tem: [ 64.2  12.0 -52.3   5.6 -44.5  27.9  22.1  32.7  58.7 -21.5 -46.0  83.1
 -51.8  31.0  75.7  56.8  50.0 -43.8 -28.1 -47.6  62.5 -43.5 -48.0 -63.1
 -42.8 -52.7 -48.1 -42.5 -46.8  80.6  56.8 -50.3  69.2  29.5  52.4 -63.1
  58.7  68.5]
ludib: [ 56.8   6.1 -35.8  10.1  68.7  15.0   9.5  19.0  33.9 -12.6 -27.4  69.3
 -30.1  17.9  55.9  44.0  68.7 -33.6 -12.2 -48.8  37.0 -28.5 -31.7 -41.6
 -33.6 -42.0 -27.0 -42.7 -26.1  58.3  61.3 -55.9  63.9  14.6  60.9 -44.5
  51.6  46.7]
Zeso: [ 64.2  12.0 -52.3   5.6 -44.5  27.9  22.1  32.7  58.7 -21.5 -46.0  83.1
 -51.8  31.0  75.7  56.8  50.0 -43.8 -28.1 -47.6  45.9 -24.1 -57.9 -66.2
 -46.2 -42.5 -67.4 -12.5 -72.7  47.6   5.1   0.9   8.9  19.8  -0.3 -57.2
  35.0  45.7]
back: [ 68.5  58.7 -63.1  52.4  29.5  69.2] : tem
count ludib: [68.7] : 2
present: [31.0 75.7] : yes
present: [ 32.7  58.7 -21.6] : no

viz: [ 13.3  60.4 -46.3 -52.6  29.0  64.1 -61.7]
Nozun: [35.2 49.5 35.2 35.2 35.2  2.7 45.2]
ludib: [ 49.5 -39.7  34.9  76.4   2.7  45.2  25.9]
perm: [ 2.7 35.2 35.2 35.2 35.2 45.2 49.5] : Nozun
back: [35.2 35.2 49.5 35.2] : Nozun
back: [45.2  2.7 35.2 35.2] : Nozun
present: [ 29.0 -52.6] : no
count Nozun: [35.2] : 4
back: [45.2  2.7 35.2 35.2 35.2 49.5] : Nozun

Ziz: [-63.8 -41.6 -20.8 -35.5 -14.6  13.1   5.1  -1.0 -24.7  16.4]
Zeso: [-69.7  -0.6  44.4 -16.5 -58.5  -9.6  10.6  34.4   8.2  57.2]
puv: [-54.5 -54.8 -42.2 -75.3  41.6 -62.5   0.2  16.2 -34.2 -51.9]
Luv: [-65.2 -21.9 -44.9 -37.6 -54.2 -73.3  41.5  -4.2 -66.9  60.6]
moni: [ 71.8 -24.9 -32.7 -49.1  58.8   8.8  20.0 -32.7 -30.4   8.5]
tem: [ 55.0  47.3  72.1 -19.8 -45.0  40.6   4.6 -16.8 -51.7 -51.9]
ludib: [ 70.6  61.0  56.9  55.0  47.3  72.1 -19.6   2.5  59.3  66.5]
vofa: [72.2 71.3 48.5 37.3  2.5 76.0  1.6 -4.3 31.6 15.6]
present: [ 41.5 -62.5   0.2] : no
perm: [ 70.6   2.5  72.1  56.9  66.5  47.3  59.3 -19.6  55.0  61.0] : ludib
present: [-49.1  58.8   8.8] : yes
back: [-19.6  72.1  47.3  55.0] : ludib
count moni: [-32.7] : 2
back: [-51.9 -51.7 -16.8   4.6  40.6 -45.0 -19.8  72.1  47.3] : tem

Nozun: [-50.9  58.0  44.3  22.1  12.0 -19.6  56.5 -26.4 -32.7 -23.9  -7.4]
moni: [-30.5  -2.2 -63.7  -5.8 -20.2 -25.4  70.7 -11.8 -10.1  22.3  49.8]
puv: [ 49.9 -25.8 -62.6 -45.1 -22.9 -19.2 -50.2   7.4 -23.8 -16.2  29.0]
Zeso: [-36.6  71.1  54.6   6.5  36.2  18.6  17.8   2.5  12.7 -39.7 -35.4]
Luv: [ -9.5  -3.4  83.0 -16.0  48.0  42.5  -9.5  15.1  15.7 -13.2 -47.5]
pov: [ 38.7 -34.3  19.2 -21.1  16.2  33.9 -83.1  27.8  19.5 -11.0 -33.7]
viz: [-47.8  77.5  37.0   5.4  31.8  14.1  24.4   0.5   7.7 -42.9 -28.4]
ludib: [-62.9  39.8  54.4  19.3  31.2  12.4  60.7  -8.4   2.0  -7.3 -20.8]
tem: [-44.9  -4.8 -95.3   2.4 -24.7 -23.1  20.2  -2.1 -16.2   1.0  38.0]
nubi: [ 60.9 -26.6  31.0 -51.5  22.6  31.3 -56.5  24.2  18.9 -10.5 -21.4]
vofa: [-23.7  29.0 -19.2 -16.2   7.4 -45.1 -62.6 -22.9 -50.2  49.9 -25.8]
present: [-23.2  20.2] : no
present: [ 22.6  31.3 -56.5] : yes
perm: [-25.8 -62.6 -45.1 -22.9 -19.2 -50.2   7.4 -23.8 -16.2  29.0  49.9] : puv
present: [-10.5  18.9  24.2] : no
back: [ 5.4 37.0 77.5] : viz

pov: [ 27.0  -5.6 -38.3   6.5  39.5 -61.4  -6.0 -17.4  68.8   5.0]
Nozun: [-73.5 -39.8   7.3 -39.8 -61.3 -35.2  17.5 -73.5  61.7 -73.5]
Luv: [ 37.8 -57.4  51.8  23.1 -41.7 -31.7 -55.4   7.1 -73.0  10.9]
puv: [-38.3  68.8  -6.0 -17.4   5.0  27.0  -5.5 -61.4   6.5  39.5]
viz: [  1.5 -18.4  74.1 -30.8 -73.6  69.2  39.2 -57.4  47.9  25.1]
present: [47.8 25.1] : no
count Nozun: [-73.6] : 0
present: [-57.4  37.8] : no
perm: [-61.4   6.5  39.5 -38.3  68.8  -6.0 -17.4   5.0  27.0  -5.5] : puv

pov: [-32.8 -16.1 -23.2 -37.0  36.3   7.7 -32.1  12.6 -57.0]
moni: [-32.8 -16.1 -23.2 -37.0  36.3   7.7 -32.1  12.6 -40.6]
nubi: [-36.4 -16.1 -42.8 -37.0 -36.4 -36.4  -9.6 -10.6 -21.3]
Luv: [  7.7 -37.0 -32.1 -23.2 -32.8 -32.8 -56.9  36.3 -32.8]
puv: [-36.4 -37.0 -10.6  36.3 -21.2 -16.1  -9.6 -42.8 -32.8]
perm: [-57.0  12.6 -32.1   7.7  36.3 -37.0 -23.2 -16.1 -32.8] : pov
back: [-21.3 -10.6  -9.6 -36.4] : nubi
count Luv: [-32.8] : 3
perm: [-21.3 -10.6  -9.6 -36.4 -36.4 -37.0 -42.8 -16.1 -36.4] : nubi
count nubi: [-36.4] : 3
present: [-37.0 -32.1 -23.2] : yes

